Each row is where one point has got to under a steady rotation. How many ticks took it there?
The counts run from 0 to 1060.
[  8   2  -5  -2   9   4  12  10  15   1 -21  -2   3   4   0   4 -14   4
 -10  -6  13  -2   1  -6   2   0   2   3 -14  -2   0   4 -11  -7  -1  -3
   9   5  12  -8 -15   2 -15] : 226
[  8   5  -1  -1  15   5   2  -9   7  -7 -16   5  -5  -5   3   8 -15  10
  -9  -5  18  -3  -1   4  12   3  13   4  -6  -2  -3  -2  -8 -13  -7   2
   4  10  12 -10  10   1  -3] : 487
[-15   7 -12   4   1  -2  -2  -6   0   4   0   0 -10  -1 -13  13 -11   4
   1  -1  -4   2  -3   4  -3   4  -4  -5  -6 -20   1 -19  16  -6  -7   8
 -12 -13  -7  -1   0   3   4] : 472
[ -8   8  -4  15  -2   5  -1  -5   2   2  -5   9 -17 -10  -1  14  -1   7
  -1 -12  10   2   0  14   4  15  -8  -3  -9   7  -1  -7   2   4  -6  13
  -5  -2   3   3  -2 -18   5] : 919
[ -4  11  -6   8   8  -5   1   1  -2   2  -8  10 -10  -3 -13  13  -8   1
   0   2  -5  11  -7  -3  -5   1  -9 -14   5 -15  -4 -17  13 -23   2   6
   0  -1   1   6   1   2   3] : 497
[ -9  12  -5  10  10  -3  -3  -9 -10   1  -4  -5 -13   1   1   6   0   7
 -11  -2   0  -5 -15  15  -9  15  -2 -12   1  -5   6 -11  13  -8   4  14
  -3  -7 -10   2  11   4   2] : 737
[ -9   9 -17  -6   5  -4  11  -3  -3   2  -8  -7 -12  19  -6  -2   3   0
  -4  -7   4   3  -7   5  -8  14 -13   4 -10  -6   8 -16  11   0   2  -5
   1  -9   9   9  -4   7  -1] : 87
[ -6  12  -2   9  11   4   9   7   4   4  -2   1  -8  -6 -10   1 -10   1
  -1   5   3   3 -11   4  -8  18 -11 -11  -7   4   0 -13  12  -9   8  17
   6   2   0   5 -10  -6  -6] : 524
[  9  -1  -6   1   0   1   3   4  12  -1   2   5  -3 -13  -9  18 -12   8
  -9 -10  13   4  -2  10   5   0   0   2 -14 -13   4  -4  -7  -6  -2  23
   6  -7  -1  -6  -9 -15  -3] : 335
[  3   5 -12   8  11  -8   5  -7  -9  -2 -23  -9  -3  10   4  -2   2  10
 -10 -19  10   0  -6  -3   8   3  -1   5  -1   1   4  -6   0   1   1 -11
   2   2   5 -10   8  10  16] : 193
[  7  -1  -8  -7  12   2  -1 -12   1  -4 -10   0   1  -5   6  13 -21   7
 -10  -8   1  -8   6  12   9  -1  20  -3  -1 -14   6 -11  -1  -5  -9   3
  -3  -3  -5 -14   4  -5  -2] : 856
[ 12   4 -16 -14   3   3   3  -2   3   0 -12   7   6  -1   3  13 -14   2
  -5 -18  -5   1  13   5   5   0   7  -8   1 -10   4 -14  -3   4  -7  -6
   2   0   3  -5 -22 -10  -4] : 123
[ -4   4  -3  15   4  -1   9   2   4  -1  -9  -8 -15 -10 -16  12  -9   8
  10  -6   8   4  10  -5   8   4  -6   7 -11   2  -6 -17   9  -5  -3   5
   0  -3   5 -14  -4  -5   8] : 576
[ -5  13   5   6  11  -4   2  -2   3   6  -9  -3  -6  -8  -1  -5  -9   5
  -1   3  17   0 -14   0  -6  20 -12  -4  -8   8   6 -12  -2 -10  -1   9
  13   7  -8   4   7 -11   4] : 136
[ -1   7  -6  16   7 -18   2  -2 -14   9 -16  -4  -3 -11   4  12   0   1
  -9 -11 -13  -5   5   3   3  -3  -4 -14  -2 -14   1  -3   7  -1   1  -2
  -4  -7  -6  -4  -1  -7  11] : 709
[  0   6 -13   9   5  -7  -2   8   3   6 -18  -4 -12   6   3  10   4   1
  -4 -12  -7   1   0   2 -16   9 -14 -12   2  -6  -1 -12   3  -2   8  -7
  13  -3  -5   9 -11  -2  -8] : 501
[ 17   5 -14  -9   9  -7   2   2  -4  -4 -20 -10  -6  17   1  -3   3   3
 -10 -12  -2   0  -1  11 -11   4  -2  -3   1   1   7 -12  -2  -7   1  -3
  17  -6  -3   2  -9   7   0] : 587
[ 14   5  -3 -14  -1 -12   3 -12  -9  -3  -7   5  10  -4  -1   5  -8  10
 -13  -6  11   2  -7   4   7   3   3  -2  -1 -14  15 -14  -5 -11 -10   7
  -1  -8  -3  -7   9  -5  12] : 41
[ -3   4 -10  17   4 -16   5  -5 -15   6 -20  -9  -6   0   7   8   7   6
 -13 -20   3  -6  -3   3   5   3  -4  -1  -2  -6   4  -3   4   5   1  -7
  -4  -5   1  -8   8  -3  14] : 451
[ -2   4   5   8  -3  -8  -2   3   2   3  -6  -1 -11 -18  -3  14  -6   3
   0  -2   9  -6   3   5  -7   9  -7  -9  -7  -5   3 -13  -1 -10  -5  13
   4  -5 -10  -1   1 -28  -1] : 420
[ 13  15  -1  -6  15  -2   6  -9   1  -3 -18   3 -12  -3  -5   0  -5   7
  -3   6   6  -3   3  15   2  10   2   4 -14   1  -4  -7  -2 -16 -10  10
   9  -2  14   4   6   5   0] : 875
[-11   2  -7  16  15 -11   6  -3 -11  -3 -12  -8 -10  -9  -6   5  -7   0
   0 -10   4   0  -2  -5  11   0  -2   0   1  -7  -3 -12   9  -6   3  -5
  -1   2   4 -10  14  -9  20] : 839
[ -4  11  -7  -1  22  -9   6  -5  -8   3 -13  -6  -6   7   6 -10  -3  -1
 -16   0   3  -5 -17  12  -3  12  -2  -6  -5  -6   5  -4   3  -8   7  -1
   8   1   3   9  11   8  -1] : 349
[ 12  -1 -11 -10  -5  -3   3   4  -1   0 -14  -7  12  14   1   4  -6   7
 -12 -15   9   3  -6  -4  -6  -2   1  -5  -1  -9  18 -13  -4  -1  -6  -2
  -3  -8  -9 -11 -12   6   2] : 303
[  7  -4  -7   1  18  -6   4   7   4   0  -8  -5  12  -5   1   1 -17   3
 -15 -10   9   2 -15  -5   3  -6   0  -5   2 -11   8  -3  -4  -6  11   5
  12   5 -12 -15  -4  -2   1] : 47
[  8   6 -15  -8  -4   7   8  -4   3   2  -9   4  11   7   1   9 -10  15
  -7 -18  15   6  -4  -9   7   8  -3   3  -3  -5  12 -14  -2   2  -3  -5
  -2   0   8 -10 -12   4  -2] : 775
[  1   0 -15   3   9  14  -1  -4   9  -2 -13   2  -2   1  10  14 -16   7
 -15 -18   4  -5   0  11   4   1  14  -6  -2  -2   1  -1  -4   5  -1   1
  -3   4   1 -14 -12  -5  -9] : 98
[-10   6 -13  13  -1  -5   4   2   0   7 -22   1  -9  -2   3   6   4  -2
  -6 -20   8   2   1  -1   6   3 -12   1 -14   2  -1   1  -4  10  -8  -9
  -7  -1   6   0  -8 -11  15] : 922
[ -2   1 -15   2  15 -10   6   5  -6  -2 -20 -18 -12  16  -4  -7   4  -4
  -5 -12   1   1  -5   3 -10   2  -7   0  -2   1   3 -12   3  -1   5 -10
  13  -3  -1   1  -2   4   7] : 845
[ -3  -4 -14  15   8   1   4   6   2   0 -10  -3  -5  -7  -6  10  -9   1
  -1 -20   3   6   2  -3  13  -8   0   2  -6  -1  -4  -6   4   8  -1   4
  -5  -1  -3 -17 -13  -8  19] : 836
[ -3  11 -15  -9  -7   6   6 -14   0   5 -12   0  -3  14   2   9  -2  12
  -7 -15   8  -1   0   7   1  15  -1   4 -10  -1   9 -15   4   6 -12  -2
 -11 -10  10  -1  -8   4  -1] : 1032
[ -3  -5 -14  10   9  -9   7   4  10   6  -6  -4   1 -13   1  16 -11   5
  -6 -17   4  -1   7  -5  12  -3  -5   6 -12 -16  -2  -2  -3   7   6  -2
   9  -1   2 -11  -9 -15  -3] : 338
[  1   0  -4  17  19  -4   6   8  10   5 -19 -12  -5 -13   1   6 -18   5
   0  -6   3  -7   6  -6   4   0   2   0  -9  -1  -6  -4  -1  -2   6  -3
  12   5  -3 -18  -5  -4  -3] : 313
[  5   7  -7   6  16 -10   1   2  -8   4 -14   2  -1 -12  -4  11 -15  -2
  -1  -5 -15   1   9   0   4  -9   4 -15   3 -17  -4 -12   8 -10  -3  -3
   0  -2  -7  -6  -3  -2  11] : 967
[ -7   6 -10   4  24  -1  -2  -1   2  -5 -21  -2 -17   6   5  -5  -2  -6
  -7  -8   8  -1 -12  10  -5   7  -4  -2  -3   6  -5  -4  -6  -4   0  -8
  14  10   3   8   6  -3   8] : 374
[ -3  12   3  -5   4 -15   8  -7  -8   8 -12   1   4 -10  -6  -5  -7   2
  -5   1  16   0  -9  -2   9   6  -7   3 -18  -8  11  -9  -3  -7 -14   3
  -4  -6   0   1  12  -5  19] : 428
[  8  18 -11  -2   7  -9   5  -7 -13   9 -25   6  -2   1   9   2   2   2
 -10 -14 -10  -2   9   6   4  10  -5 -11  -3  -2   2  -8   1   5  -5 -12
   4  -1   8   5  -9  -4   7] : 794
